In the data rows, 128 means zero.
Each row below has a hidden score, from 0 to 30, with 15 about the middle. What is it? The score is a weighted sum of the row's numbers plus the product of two more (or one squared), each taken from its middle value.
[ 98 172 150 144 135 183 148 137 162 134 148 166 106 127 164 133 180 166 160 123 161 133  96 172 121 141 179 109 124  91 155 137] -> 13
[137 154 148 132  83 152 106  90 157 123 180 177 163 132 154  85 154 169 183 121 119 178 155 136 170  87 143 133 122 145 142 138] -> 9
[107 119 108 142 143 143 164 160 133 140  85 110  91 120 111 149 132 121  96 127 165  81  97 161  85 134 154 109 136 104 140 114] -> 12
[172 131 136 175 157 150 173 173 165 175 130 142 147 154 131 167 139 155 132 163 172 130 159 169 139 147 159 175 172 166 172 144] -> 14
[142 105 120 141 138 112 144 145 124 145 109 106 134 136 112 144 106 114 102 142 140 116 139 131 126 130 121 140 147 143 136 126] -> 14
[169 129 128 174 153 148 169 167 171 172 130 149 139 147 126 161 140 162 140 157 169 127 150 166 130 140 158 176 164 159 173 135] -> 15
[130 172 178 133 172 151 141 155 153 137 182 175 161 169 178 166 163 165 181 158 134 178 149 134 171 180 142 132 145 141 138 175] -> 18
[121 110 125  91 105  86  81  91  92 100 132 112 139 124 119 100 100 102 126 118  71 140 137  66 139 106  73 111 112 128  88 126] -> 20
[ 82 116  93 110 103 132 130 118 115 103  80  98  71  79 104 111 127 109  88  83 136  70  75 140  65 104 139  85  94  77 113  81] -> 15
[177 138 154 170 177 135 170 176 152 174 141 138 164 171 147 178 134 141 138 178 162 150 170 151 157 172 143 172 176 176 159 163] -> 15
[ 77 106  90 115 121 134 145 139 107 115  65  83  83  99  96 132 121  96  69 106 148  74  83 149  81 115 143  72 112  79 113  92] -> 15
[ 84 171 154 130 135 177 144 136 152 121 150 159 112 128 163 134 178 157 157 121 154 138  95 164 126 144 176  92 115  86 140 142] -> 11
[108 130 112 143 140 153 163 153 146 137 110 134  85 113 118 146 142 144 123 121 165  97  88 165  86 129 161 114 131  97 147 110] -> 15
[120  96 113 112 125  83 112 119  91 118 103  84 121 124 106 124  87  84  91 123 104 111 124  95 120 121  86 114 121 124 102 120] -> 18
[ 94 129 108 137 134 149 158 154 142 131 104 129  76 107 118 143 140 138 120 111 163  93  78 164  82 128 159 104 122  87 141 105] -> 15
[70 90 96 69 93 74 75 82 69 75 95 83 89 92 94 90 83 75 87 86 70 96 85 66 97 93 67 63 80 78 67 96] -> 17
[146 131 152 141 162 119 156 161 124 151 146 125 159 162 142 165 123 120 135 161 144 152 158 132 158 157 123 136 159 153 130 157] -> 16
[150 120 140 147 153 117 152 158 127 153 133 117 156 156 130 158 116 120 125 160 144 143 157 133 149 147 126 143 156 157 135 146] -> 15
[143  82  73 110  83  86  63  60 113 106  86  97 116  83  76  73  87 105  90  92  73  94 128  82 105  96  85 149 100 139 115  78] -> 10
[ 78 125 103 112 117 145 140 133 120 107  94 114  59  84 113 123 137 119 104  87 148  84  64 149  73 115 150  82  97  70 119  91] -> 18
[ 84 116  92 115 108 136 135 125 118 109  81 103  71  87 104 115 130 112  91  90 139  70  77 143  63 107 141  89 100  82 120  84] -> 13
[168 134 144 173 162 150 183 181 157 176 133 135 154 162 135 173 140 145 131 173 177 138 162 173 147 152 164 162 176 166 168 152] -> 13
[132 177 160 151 134 179 137 130 179 143 174 189 133 136 171 129 181 184 185 132 149 159 125 161 147 144 174 142 132 123 166 149] -> 15
[ 92  83  81 111 109 104 125 122 104 111  61  81  87  97  77 116  93  93  70 103 124  72  90 119  81 100 114  94 107  92 108  89] -> 15
[143 107 122 145 144 117 150 151 127 145 108 106 131 137 113 151 109 115 104 145 143 115 139 134 126 137 124 139 147 141 137 129] -> 13
[134 167 176 135 174 146 147 158 146 140 181 169 164 170 174 168 157 158 178 164 136 179 154 131 173 177 137 132 153 145 136 176] -> 20
[147 166 176 138 171 147 145 156 132 149 165 148 166 175 171 166 158 139 158 170 134 168 164 134 169 178 139 137 159 155 132 176] -> 18
[103 171 171 119 162 159 135 141 127 126 157 147 141 160 173 151 165 139 155 149 131 154 131 138 149 173 145  95 136 116 123 168] -> 14
[127  78  87  75 110  80 106 109  62  78 110  86 126  88  81 110  77  73  99  85 101 116 128  92 124 105  88 122  83 127  66  89] -> 21
[138 100 118 133 134 100 134 137 117 139 105  98 128 132 107 137  96 107  97 134 126 114 134 117 121 127 107 136 138 138 127 126] -> 14
[167 133 153 166 166 139 176 179 145 173 152 137 173 172 143 176 136 138 143 179 172 159 177 161 168 158 149 159 179 175 155 163] -> 16
[174 133 148 169 165 144 176 178 151 175 145 135 168 166 139 173 135 141 136 175 173 152 172 163 162 154 152 165 177 176 162 158] -> 16
[126 139 147 110 141 120 110 120 102 119 133 118 142 144 145 132 129 107 126 138 102 140 141 101 141 147 109 119 128 132 104 148] -> 21
[153 172 176 138 160 156 135 142 141 143 172 160 172 173 176 150 166 147 169 166 132 178 170 137 176 171 148 144 154 162 137 174] -> 16
[170 165 175 147 147 150 124 133 138 157 158 140 170 176 173 138 160 139 150 173 124 161 173 130 168 153 136 161 165 173 141 175] -> 26
[ 89  89  79  93  79  89  82  82 104  86  90 103  63  66  83  78  91 105  97  69  85  81  67  87  71  80  89 100  75  77  98  69] -> 18
[150 169 175 146 158 150 130 139 132 156 151 138 163 178 172 147 161 131 143 174 129 155 158 132 158 162 140 144 164 156 139 179] -> 27
[156 119 140 146 148 113 145 150 126 153 138 120 160 154 130 150 112 122 127 157 136 147 161 129 152 142 117 150 158 163 135 147] -> 15
[107  97 112 103 121  76 108 115  83 109 105  85 121 119 106 120  86  77  94 120  99 115 118  88 119 119  78  99 114 115  90 121] -> 18
[141 127 144 120 129  98 111 121 114 130 155 134 162 148 136 127 111 123 144 147 104 161 159  95 162 128  92 135 137 149 114 146] -> 17
[105 167 169 118 167 153 135 145 127 125 157 147 141 160 171 157 163 137 153 150 130 154 131 134 150 175 142  97 136 118 119 165] -> 16
[169 145 164 161 177 136 171 178 142 170 158 140 174 178 153 179 136 138 149 178 162 166 176 149 170 172 140 158 177 173 151 170] -> 16
[ 90 118  95  88 102 132 118 109  98  82  81  92  81  65 109 104 127  97  89  64 126  79  84 132  78 103 133  93  73  84  96  82] -> 23
[75 84 82 86 88 85 83 83 96 80 90 97 63 71 80 87 85 97 95 68 84 82 57 85 74 87 82 88 71 64 92 73] -> 16
[147 101 114  98  84  75  80  81  95 105 143 118 156 116 110  84  90 105 132 115  74 149 155  66 154  80  68 141 109 152  91 118] -> 19
[139 181 172 142 167 168 134 144 170 131 176 185 136 151 178 156 175 181 186 141 132 164 130 143 151 175 156 153 132 129 156 164] -> 20
[113 181 166 140 142 179 136 130 165 130 172 178 134 145 175 135 180 175 180 134 143 161 123 158 147 155 170 121 132 113 154 157] -> 12
[144 136 154 139 164 123 155 162 124 149 149 130 159 164 147 166 127 121 139 164 142 156 157 132 159 162 123 129 156 153 131 160] -> 15
[ 99 179 169 130 151 173 132 133 153 123 164 167 131 150 178 142 179 162 169 138 139 155 115 151 145 162 163 101 126 103 142 160] -> 12
[140  83  77 108  84  88  63  57 101 105  88  84 123  85  77  69  87  94  80  92  76 101 134  83 114  99  85 140 100 139 104  79] -> 10
[155 109 124 151 139 120 150 153 134 153 114 114 141 139 112 148 111 123 110 147 144 121 145 138 131 131 128 151 150 152 143 134] -> 13
[ 99 170 147 147 134 183 152 141 164 135 146 164 104 127 160 134 177 169 157 123 164 130  93 173 117 139 181 110 126  91 156 136] -> 12
[153  80  68 122  83  87  69  64 124 114  97 110 119  87  71  72  85 118 100  95  76  99 130  83 110  95  87 159 106 145 125  78] -> 9
[100 117 101 133 130 142 154 148 125 130  76 104  89 109 105 140 128 114  86 118 159  73  93 156  80 124 150  99 124  97 130 104] -> 10
[127 139 148 108 137 119 104 116 105 118 137 119 143 143 145 128 131 109 127 137  99 144 141 101 143 144 109 116 127 135 103 145] -> 20
[ 98 100  87  83  76 101  73  62  87  78  75  79  86  71  93  63 102  83  71  69  84  76  92  94  82  89  94  98  72  95  87  79] -> 24
[138 170 160 135 113 167 124 113 160 129 183 180 165 146 168 109 171 171 185 135 134 179 154 148 172 118 161 133 128 146 147 152] -> 10
[ 96 105  87  86  85 115  97  88  89  78  75  81  91  62  96  81 112  86  74  63 103  81  94 112  89  95 114  93  71  97  89  72] -> 17
[ 78 170 156 121 141 173 135 129 143 113 146 153 108 130 166 131 173 150 152 117 144 135  94 155 124 150 166  86 112  82 131 145] -> 12
[160 122 106 151  63 132 101  87 166 137 139 158 123 100 114  75 129 166 151 109 112 128 133 122 123  70 129 171 123 146 161 100] -> 16
[ 85  96 106  75 103  71  85  94  63  86 106  89 105 106 101  98  83  75  97  98  74 110 102  66 110 104  57  74  92  94  68 108] -> 18
[72 85 93 71 86 75 76 81 70 75 92 83 94 87 89 84 81 76 89 86 73 97 88 72 96 87 71 67 80 82 67 91] -> 15
[116 178 164 145 143 179 136 130 171 135 168 180 124 142 172 134 182 177 178 130 145 154 117 159 142 150 172 127 128 113 156 153] -> 18
[145 122 143 120 126  98 107 119 114 128 152 130 163 146 131 122 109 118 143 145  96 159 159  90 162 123  88 135 135 151 112 146] -> 17
[140  79  90  94  77  83  93  88  82  99 111  86 138  99  86  83  79  78  96  98  92 121 141  89 132  69  87 138 100 144  88  94] -> 14
[147 122 144 132 139 104 132 140 119 143 150 127 163 157 136 142 112 122 142 155 120 158 162 113 161 138 105 139 148 154 124 151] -> 16
[167 121 139 157 149 122 154 157 140 164 137 126 162 157 128 156 117 131 129 164 147 145 167 137 152 143 128 164 164 171 151 149] -> 14
[141 152 136 175 135 176 170 160 180 168 137 164 118 138 143 145 164 177 151 147 177 125 122 181 117 126 180 149 158 131 181 134] -> 13
[169 169 174 145 139 152 119 122 139 152 160 146 173 173 172 130 161 142 156 169 123 167 173 128 170 147 140 163 161 172 139 175] -> 26
[128 176 177 135 172 156 139 151 156 135 183 181 153 165 178 164 168 169 188 154 132 175 140 135 165 179 145 139 141 134 143 175] -> 17
[167 164 166 130 121 149 109 108 133 138 169 153 175 161 168 112 160 141 160 152 116 171 177 127 174 126 140 161 145 172 132 164] -> 25
[157  90  97 151  94  97 106 103 154 145 125 142 125 114  88 100  93 151 133 126 107 121 135 105 120  87 102 168 137 147 155 106] -> 14
[108 139 139  94 114 125  85  89 110  96 147 136 135 125 139 101 134 125 143 114  88 145 127  98 143 122 111 102 106 117 100 135] -> 15
[111 137 141  96 123 121  91  99 102 101 139 124 136 130 140 111 132 114 134 124  89 142 132  97 140 131 108 104 109 120  95 137] -> 16
[118  92  80 124  88 111 111 105 123 118  88 109  93  92  84  98 103 118  96  99 117  82 101 118  85  78 116 125 107 111 126  84] -> 12
[ 93  91  72 104  76 104  96  91 111  96  85 104  66  72  82  85  99 110  96  78 103  76  72 107  65  66 103 102  90  83 108  65] -> 16
[106 181 170 135 147 176 133 133 162 130 168 174 130 147 176 138 180 169 176 137 140 159 119 153 147 157 166 111 128 110 148 159] -> 13
[ 78 125  99 115 122 146 142 136 124 106  92 112  61  88 113 130 137 118 104  88 150  84  65 152  69 117 151  82  97  68 119  92] -> 17
[ 87 137 113 131 130 160 156 147 135 126  94 121  70 104 124 137 149 131 108 108 162  81  72 164  68 126 164  92 116  79 136 103] -> 15
[102 169 148 150 133 184 156 147 167 141 151 169 110 127 159 136 178 171 162 126 167 138 100 178 124 134 183 110 129  96 160 136] -> 12
[136  83  95  82  94  78  94  96  72  88 112  86 132  97  89  98  80  77  97  95  89 120 136  85 128  92  82 135  90 136  76  98] -> 17
[146 120 140 117 117  95  99 107 110 126 148 126 161 144 130 113 108 115 138 140  88 156 158  82 161 119  85 139 132 153 111 142] -> 17
[157  79  96 103  80  79  91  89  95 107 122  98 150 107  88  86  78  91 108 108  89 133 155  89 143  73  84 154 109 159  97 103] -> 14
[141 150 134 177 136 172 170 161 177 168 132 161 118 139 141 147 161 170 146 151 177 120 122 178 115 126 178 146 160 131 180 135] -> 12
[160  77  94 144  88  86  97  94 142 139 116 129 128 115  85  93  80 138 120 124  98 114 138  95 120  84  92 169 134 149 145 107] -> 12
[122 138 142 100 128 121  97 107 101 109 141 122 141 137 143 117 129 109 132 128  93 143 136  97 145 134 109 112 117 129  99 143] -> 20
[121 118 109 142 136 141 161 154 134 145  90 109 106 123 110 146 132 122  95 131 161  94 113 160  99 126 152 117 140 116 141 116] -> 12
[150 112 120 151 140 127 154 156 139 153 110 118 131 138 113 149 118 129 109 147 154 113 141 145 123 134 137 151 150 146 149 127] -> 15
[176 137 152 169 175 133 168 174 154 174 135 137 159 170 143 175 133 145 134 174 157 142 167 150 150 170 141 174 176 172 162 162] -> 15
[150 100 115  96  89  77  82  88  99 102 148 124 162 117 108  89  89 110 138 112  76 156 159  70 159  84  70 142 106 156  95 116] -> 18
[146 122 143 130 138 103 128 135 117 138 148 124 160 153 135 140 112 118 138 153 116 155 159 106 160 134 102 135 146 156 120 148] -> 16
[121  96  78  86  88 105  85  76  78  87  96  66 123  76  89  75 104  65  80  79  95 108 125 103 117 102 108 115  85 125  83  77] -> 12
[136 173 154 159 126 182 140 129 182 146 169 184 130 133 164 122 179 188 181 132 152 153 124 165 141 131 177 150 136 127 171 143] -> 14
[121 120 111 148 136 144 159 155 141 144  95 119 103 122 112 146 130 132 104 130 162  93 110 159  95 129 155 125 139 118 145 116] -> 12
[173 128 130 175 151 143 168 167 170 175 132 149 142 148 127 159 137 161 139 160 168 130 151 163 135 141 155 179 168 164 175 136] -> 15
[135 123 112 150 134 144 160 153 146 148 102 124 111 124 113 143 134 135 111 132 162  99 119 161 102 127 155 138 141 128 152 114] -> 11
[103 102  87  82  77 103  75  64  86  78  68  80  87  71  94  64 104  84  72  66  84  74  94  93  83  90 101 103  69  97  85  77] -> 29
[143 108 119 143 141 119 152 152 129 149 108 108 133 135 111 148 110 120 104 145 147 117 141 141 125 131 130 141 147 142 137 130] -> 15
[ 91 119  93  98 112 138 135 126 102  91  78  93  82  70 104 118 129  99  84  73 138  76  86 143  79 111 141  91  84  88 102  80] -> 17
[ 85 138 111 126 123 159 148 141 133 119  97 121  65  99 123 129 149 127 108  99 156  84  70 161  71 125 163  91 107  77 131 103] -> 18
[150 133 152 143 160 119 155 162 126 153 153 134 168 166 143 163 124 127 146 165 145 161 166 136 166 154 125 137 161 157 133 161] -> 16
[158  83  71 130  81  90  71  68 134 120 106 123 123  88  71  72  86 129 112 100  81 108 135  86 113  93  90 167 113 147 134  79] -> 11
[ 78 110  86 108 115 133 140 133 103 103  73  85  85  86  97 125 124  95  75  92 146  76  83 144  81 113 140  70 100  79 106  81] -> 14
[ 80  95 106  70  94  73  78  87  66  79 107  88 106  99  99  92  84  81  99  94  72 111  97  62 110  96  61  70  87  89  60 103] -> 19
[ 68 117 127  81 157 102 126 140  59  94  89  79  79 121 124 151 110  69  86 114 113  89  68 102  86 162  99  78 105  62  71 127] -> 22
[174 137 153 172 172 140 177 180 153 178 145 140 170 171 145 177 137 143 142 180 171 153 174 160 162 162 152 173 181 178 163 162] -> 15
[148 172 177 137 167 155 137 148 140 145 175 160 173 174 176 158 164 148 170 165 134 175 167 136 176 174 144 139 154 158 136 176] -> 16
[133 179 170 141 162 169 132 139 167 130 172 183 132 148 176 152 178 179 181 135 135 161 125 145 146 173 158 145 127 123 154 161] -> 21
[107 170 149 153 133 184 160 150 174 142 160 174 120 131 160 138 177 178 170 130 169 146 108 179 132 130 183 118 132 103 165 138] -> 13
[136 166 155 131 106 162 118 110 156 123 180 175 161 137 161 107 166 166 181 127 135 175 152 144 169 113 155 132 122 143 144 145] -> 11
[ 95  66  83  97  99  77  99 100  91  98  69  73  88  92  75 100  70  82  63  93  96  77  92  90  84  93  82  94  98  91  93  90] -> 13
[126 123 108 148 129 146 154 148 144 144 100 126 103 116 113 136 133 136 112 124 160  96 113 158  97 121 154 131 135 118 148 111] -> 13
[149 172 178 137 163 156 136 144 138 144 172 157 171 174 176 155 165 145 166 166 132 176 167 137 175 170 144 139 155 159 136 175] -> 17
[157 160 171 147 175 144 148 159 133 155 154 136 167 176 168 168 150 133 145 174 139 159 166 133 163 180 136 150 164 163 138 175] -> 19
[ 60 164 153  98 147 159 123 126 116  97 129 132 103 129 158 133 162 128 133 115 128 124  87 139 114 160 151  59 105  72 107 142] -> 12
[104 124 112 145 150 147 169 167 139 142  90 117  88 121 116 159 134 128 102 128 168  82  92 164  83 140 157 106 137  99 144 115] -> 13
[142 166 149 157 120 175 140 129 181 144 172 186 136 132 159 121 176 186 181 128 152 158 131 166 145 124 172 154 133 133 172 138] -> 13
[128 139 127 128  71 141 102  88 154 115 170 172 148 109 134  79 142 165 175 104 112 166 141 126 157  73 132 132 109 132 143 118] -> 11
[116 109 122  92 109  83  84  95  85 101 126 105 133 121 116 103  98  93 117 116  74 131 131  69 135 109  70 109 112 124  86 124] -> 20
[ 92 130 108 131 126 150 151 143 139 122 109 129  75 100 119 135 141 135 119 105 157  95  75 157  83 120 157 103 113  82 136 101] -> 15
[154 135 138 172 160 153 181 178 154 173 123 130 143 158 134 170 141 142 124 169 180 128 151 175 136 151 165 152 171 154 165 145] -> 13
[174 106  92 152  67 116  96  85 157 144 123 141 138 106  97  74 114 150 130 117 107 120 151 115 129  70 117 177 133 163 158  95] -> 10
[167 112  94 150  65 120  97  85 158 139 124 148 128  99 102  74 118 155 134 111 111 120 141 115 121  68 121 173 125 156 156  94] -> 14
[137  90 103  84  92  75  88  93  82  89 129 106 143 104  98  94  81  94 120  97  85 138 144  79 144  88  77 132  94 142  78 104] -> 18
[111 162 140 163 133 179 165 153 175 152 141 164 103 128 149 141 172 171 156 133 174 126  98 180 111 129 184 120 142 103 171 132] -> 13
[117 137 141  98 118 122  89  96 104 103 142 128 142 130 140 108 131 116 138 123  87 145 133  96 143 127 107 109 113 128  96 137] -> 16
[174 139 155 164 175 131 163 170 146 169 141 134 161 170 146 176 133 137 134 175 154 146 168 144 156 170 137 169 175 173 158 163] -> 17
[167 136 147 173 164 149 179 179 157 176 135 134 156 165 137 174 140 145 131 173 177 142 163 171 149 154 160 162 178 167 167 155] -> 14
[172 140 154 161 171 128 159 169 144 167 138 133 161 171 147 172 131 135 131 173 151 147 165 141 155 172 133 168 174 171 154 163] -> 15
[130 173 154 158 123 182 139 129 180 145 167 186 130 134 164 122 180 185 181 131 155 154 124 167 141 128 175 141 136 122 169 141] -> 12
[140 100 117 130 134  97 128 133 114 134 109  97 133 133 110 136  95 104  99 137 121 116 140 113 126 129 104 137 139 141 123 127] -> 14
[175 137 153 171 169 137 173 177 154 177 147 138 171 174 146 175 135 145 139 177 169 155 174 157 162 161 148 170 179 179 161 163] -> 14
[106 125 110 144 145 149 164 164 142 141  96 120  86 118 116 156 137 134 111 127 168  87  91 164  82 138 158 110 134 100 147 113] -> 16
[76 87 93 73 88 72 79 81 73 75 87 80 88 90 90 88 80 74 85 84 73 90 85 72 91 93 69 71 79 79 72 91] -> 15
[ 73  93 104  70  97  73  80  89  64  78 100  87 100  98 100  94  82  77  95  93  72 104  92  64 103 100  59  64  83  81  61 102] -> 17
[113 172 172 122 164 157 135 144 129 129 161 151 147 160 174 153 164 140 158 154 131 158 137 135 153 174 144 104 138 124 122 169] -> 15
[105 169 147 151 133 182 155 143 170 139 149 168 107 128 161 134 179 171 162 125 166 133  98 174 122 137 182 118 129  99 160 137] -> 13
[142 128 129 164 161 147 177 176 155 163 110 130 123 144 126 170 135 144 119 154 175 110 128 169 114 151 158 145 160 135 161 136] -> 14
[ 67 170 154 109 141 169 130 128 129 105 137 142 105 130 163 133 171 140 146 114 139 129  90 151 119 152 162  70 106  75 121 142] -> 12
[121 120 121 151 152 142 171 169 135 151  96 106 114 136 118 161 129 118  94 145 168 100 119 163 108 140 153 117 148 123 141 129] -> 11
[ 95  97 110  81 108  71  88  97  67  92 109  86 112 110 105 104  84  76  99 105  78 112 109  70 113 107  61  85 100 104  73 110] -> 19
[153 130 149 146 157 119 155 160 128 155 150 129 168 163 137 162 122 127 139 166 145 159 164 135 163 150 126 144 163 161 136 157] -> 16
[ 95 144 119 129 119 160 140 130 143 119 116 138  79 100 131 121 152 142 129 100 151 102  77 157  88 122 162 105 108  81 138 107] -> 16
[173 136 154 172 172 140 175 178 153 177 148 141 171 172 144 175 134 142 140 179 168 157 175 159 163 161 148 169 180 180 165 163] -> 14
[100 139 116 143 133 162 160 152 145 135 102 131  81 110 127 142 150 139 115 118 166  91  86 170  81 130 169 108 126  92 146 110] -> 13
[168  93 104 158  96 102 111 108 155 151 128 145 134 124  95 103  95 152 135 133 112 124 143 112 127  87 108 177 142 155 161 113] -> 12
[129 123 138 114 131  96 114 125 107 125 145 123 152 141 130 130 109 114 135 139 106 152 146  95 150 130  92 118 132 139 107 143] -> 18
[136 179 174 138 168 163 136 146 165 133 179 186 144 157 180 158 173 179 188 143 134 170 133 139 156 178 150 149 133 127 150 168] -> 18
[ 64  84  98  77 139  73 122 131  80  81 101  95  84  97  92 138  76  85  97  92 111  99  73  99  92 138  84  81  88  62  74 100] -> 28
[138 177 177 134 156 162 129 136 144 138 178 166 168 167 180 145 170 153 175 158 133 175 161 140 173 164 149 131 147 150 136 174] -> 15
[135 170 175 135 175 149 144 157 146 141 183 171 165 170 174 166 162 158 179 162 134 180 154 133 174 178 138 133 151 144 137 176] -> 19
[163  80 100 116  70  73  83  79 104 117 121 102 150 115  91  75  72 101 108 116  83 130 157  80 143  59  75 163 119 161 112 108] -> 14
[ 97 105  85  83  81 113  90  81  85  77  78  79  91  61  99  76 110  84  75  64  99  81  94 104  86  94 113  95  70  95  87  74] -> 19
[135 160 171 135 173 137 150 161 139 144 176 160 164 169 168 170 148 150 174 166 140 177 154 131 173 173 129 130 153 145 130 173] -> 21
[156 130 123 169 145 152 171 163 164 165 123 144 128 139 124 156 141 155 134 147 169 119 138 166 122 137 160 163 156 148 169 128] -> 12
[113  93  76 117  85 109 107 102 120 110  86 106  86  85  83  94 103 115  95  92 111  76  94 115  78  75 112 120 102 103 121  77] -> 13
[159  94  78 138  72 106  89  80 136 128 106 124 127  94  82  75 103 132 112 104  98 108 136 102 115  76 106 161 116 149 140  83] -> 10
[ 69 125 133  90 161 108 128 140  69 102  95  79  90 129 130 152 117  70  87 124 115  97  80 107  95 165 105  73 112  74  78 133] -> 21
[84 88 71 94 72 96 89 84 97 86 79 91 70 68 79 78 92 95 85 73 93 70 72 95 68 66 96 90 80 78 96 69] -> 15
[125 159 138 169 134 179 165 156 178 158 141 168 109 131 148 143 170 175 156 138 178 127 109 182 115 128 183 133 147 115 176 132] -> 13
[103  95 112  89 111  71  93 102  74 101 106  84 116 114 106 110  85  74  93 111  83 115 115  75 116 111  66  94 106 109  83 114] -> 20
[148 170 178 139 169 152 140 150 137 146 173 158 172 175 176 159 163 148 167 167 133 175 166 135 176 176 142 138 157 158 136 178] -> 17
[100 103  87  82  79 107  83  73  85  76  71  77  92  66  96  73 107  84  72  64  96  80  95 102  87  92 107 102  71  99  86  78] -> 21
[161 108 105 161 104 121 128 120 164 154 133 153 129 119 105 113 115 160 143 131 130 126 137 129 123  92 126 174 143 147 165 111] -> 14
[152 160 154 125  90 152 103  91 143 122 179 166 172 140 159  87 157 155 175 134 118 178 165 130 174  96 140 145 126 158 134 148] -> 12
[160  72  99 124  79  68  86  86 115 125 109 101 137 115  86  81  66 110 101 119  86 117 147  82 126  75  79 162 126 153 123 107] -> 12
[131 178 161 154 136 182 137 132 178 140 170 185 127 138 172 130 181 183 178 131 149 152 122 163 139 148 175 145 133 123 166 148] -> 16
[161 116  97 147  62 125  98  86 160 136 126 149 126  97 105  73 122 154 137 107 110 121 138 117 120  67 124 172 123 149 155  92] -> 13
[115  92  84 123 106 111 124 118 119 120  79 100  96  99  83 112 100 109  87 108 123  79 103 123  85  96 119 120 113 110 122  90] -> 11
[116 178 174 133 154 170 131 136 155 129 176 176 146 154 179 144 177 168 178 144 137 167 133 145 157 169 160 121 131 120 144 164] -> 14
[139 150 165 137 170 128 154 163 131 147 170 149 168 173 158 169 137 139 163 167 142 173 162 131 171 168 129 133 158 152 130 170] -> 18
[135  99  88 135  95 117 120 113 136 129 101 121 108 101  89 103 108 132 109 109 124  94 117 123  96  82 123 144 120 126 142  91] -> 14
[128 140 125 163 149 164 176 169 163 159 119 146 104 132 130 160 151 156 131 139 180 108 109 179 103 140 176 134 149 118 164 126] -> 13
[148  74  93 113  75  71  82  80 100 112 102  88 132 106  83  78  68  91  91 112  83 113 138  81 123  71  76 143 114 144 107 103] -> 13
[128 176 167 137 124 172 124 117 161 132 183 180 160 148 172 117 175 174 186 138 137 179 147 149 169 131 161 129 133 138 147 159] -> 12
[ 85 120  96  98 109 137 131 122 106  90  83  96  77  73 108 112 130 103  89  72 136  79  78 141  74 110 141  89  80  81 103  83] -> 17
[170 138 154 169 169 142 176 179 152 176 144 135 166 171 142 176 136 142 135 180 175 153 171 164 160 157 153 162 181 172 162 164] -> 16
[165  87  76 139  76  98  82  76 141 129 111 127 131  95  79  74  93 133 115 106  90 110 141  97 118  84  97 168 119 155 140  84] -> 8
[160 160 159 122 110 148 102 101 128 124 165 150 168 147 158 102 154 139 158 141 111 167 167 123 170 118 136 150 131 165 123 154] -> 20
[126  99 120 117 128  86 121 125  99 123 110  92 132 129 108 130  91  93  99 132 111 121 131 103 127 124  89 120 128 130 109 125] -> 14
[ 87 114  90  95  95 131 113 105 101  87  79  89  80  63 102 100 122  96  84  67 123  78  80 126  76  98 129  86  78  84  99  76] -> 18
[ 92 129 106 133 129 149 154 149 137 124 101 127  73 103 117 140 140 133 114 108 161  88  77 160  76 123 157 100 117  83 138 102] -> 14
[103 128 110 143 143 151 164 161 145 139 102 128  82 114 117 150 139 136 115 120 167  91  86 165  83 134 160 108 131  96 145 109] -> 14
[170 135 148 172 169 145 179 181 155 179 139 135 161 169 140 177 138 142 136 177 174 147 168 167 153 159 155 164 178 172 166 160] -> 14
[ 85 160 164 109 169 146 135 147 111 120 140 129 126 154 166 159 156 121 136 146 129 140 115 129 133 176 135  77 131 101 108 160] -> 17
[161 168 175 147 159 148 136 142 134 158 155 142 166 178 172 152 158 137 150 173 131 160 167 131 164 165 137 151 168 164 141 177] -> 28
[135 178 175 135 148 166 127 130 151 132 181 172 165 163 178 137 174 162 182 150 133 177 155 143 172 156 155 129 140 145 140 169] -> 13
